In the rows, zero is written as 128.
A single turn carries every row of the set below to another of its rows. Some are shown first; where does it send the rows asked next?
dodu: [120 125 152 136 128 112 152 132 127 129  88 147]
fab: [135 115 164 135 138 120 158 128 123 144 101 135]
zakar: [129 128 140 165  93 144 144 132 125 130 118 154]
Mep: [122 138 142 148 100 134 143 143 120 132 100 158]
tilap: [142 116 143 164 102 143 145 126 131 144 134 141]
fogu: [125 133 123 148 123 158 159 142 127 140 121 105]
vake: [100 152 160 139 121 131 167 135 143 135 123 128]
rolu: [117 137 129 144 115 151 157 144 132 139 132 101]
vedus: [ 98 148 139 145 113 127 157 135 152 129 126 124]
Ruber: [102 147 158 146 129 128 169 126 149 133 116 136]
dizom: [144 103 138 164 115 147 153 124 119 130 119 125]
kenod: [101 142 130 150 121 125 156 129 157 128 118 130]
tipe: [107 141 123 147 110 139 153 141 146 131 130 111]
pegi: [143 116 159 145 107 119 170 111 121 149 110 115]
bipiv: [124 129 130 147  88 118 157 124 119 126  91 125]
Getok: [119 142 149 139 123 154 167 144 123 145 128 104]
mir: [148 113 149 147 120 132 145 130 132 160 130 134]
sido: [125 138 151 144 132 160 172 138 119 144 119 111]
Belam: [128 113 126 165 104 140 147 129 125 115 107 137]
golil: [132 123 156 134 110 104 166 116 126 147  99 122]
kisi: [127 136 148 130 118 122 143 146 120 148  97 151]
res: [148 104 157 149 132 138 159 124 120 144 117 123]
did: [113 134 113 151 118 141 152 138 146 131 120 114]
kip: [134 122 134 157  85 132 162 119 113 128 104 118]
rasuf: [123 129 141 136 100 104 160 122 125 135  89 127]
funeb: [111 148 166 136 125 144 171 139 129 143 125 117]
Kifin: [115 146 168 143 134 145 176 130 129 142 116 126]
palil: [116 124 133 152 110 122 147 133 128 115  92 148]
rura: [141 122 151 129 127 122 145 140 126 162 111 139]
dorag: [143 116 149 156  95 133 167 113 115 139 113 114]

rasuf goes to bipiv
Belam goes to dizom
rura goes to kisi
Where do these go?
funeb goes to vake
Ruber goes to kenod

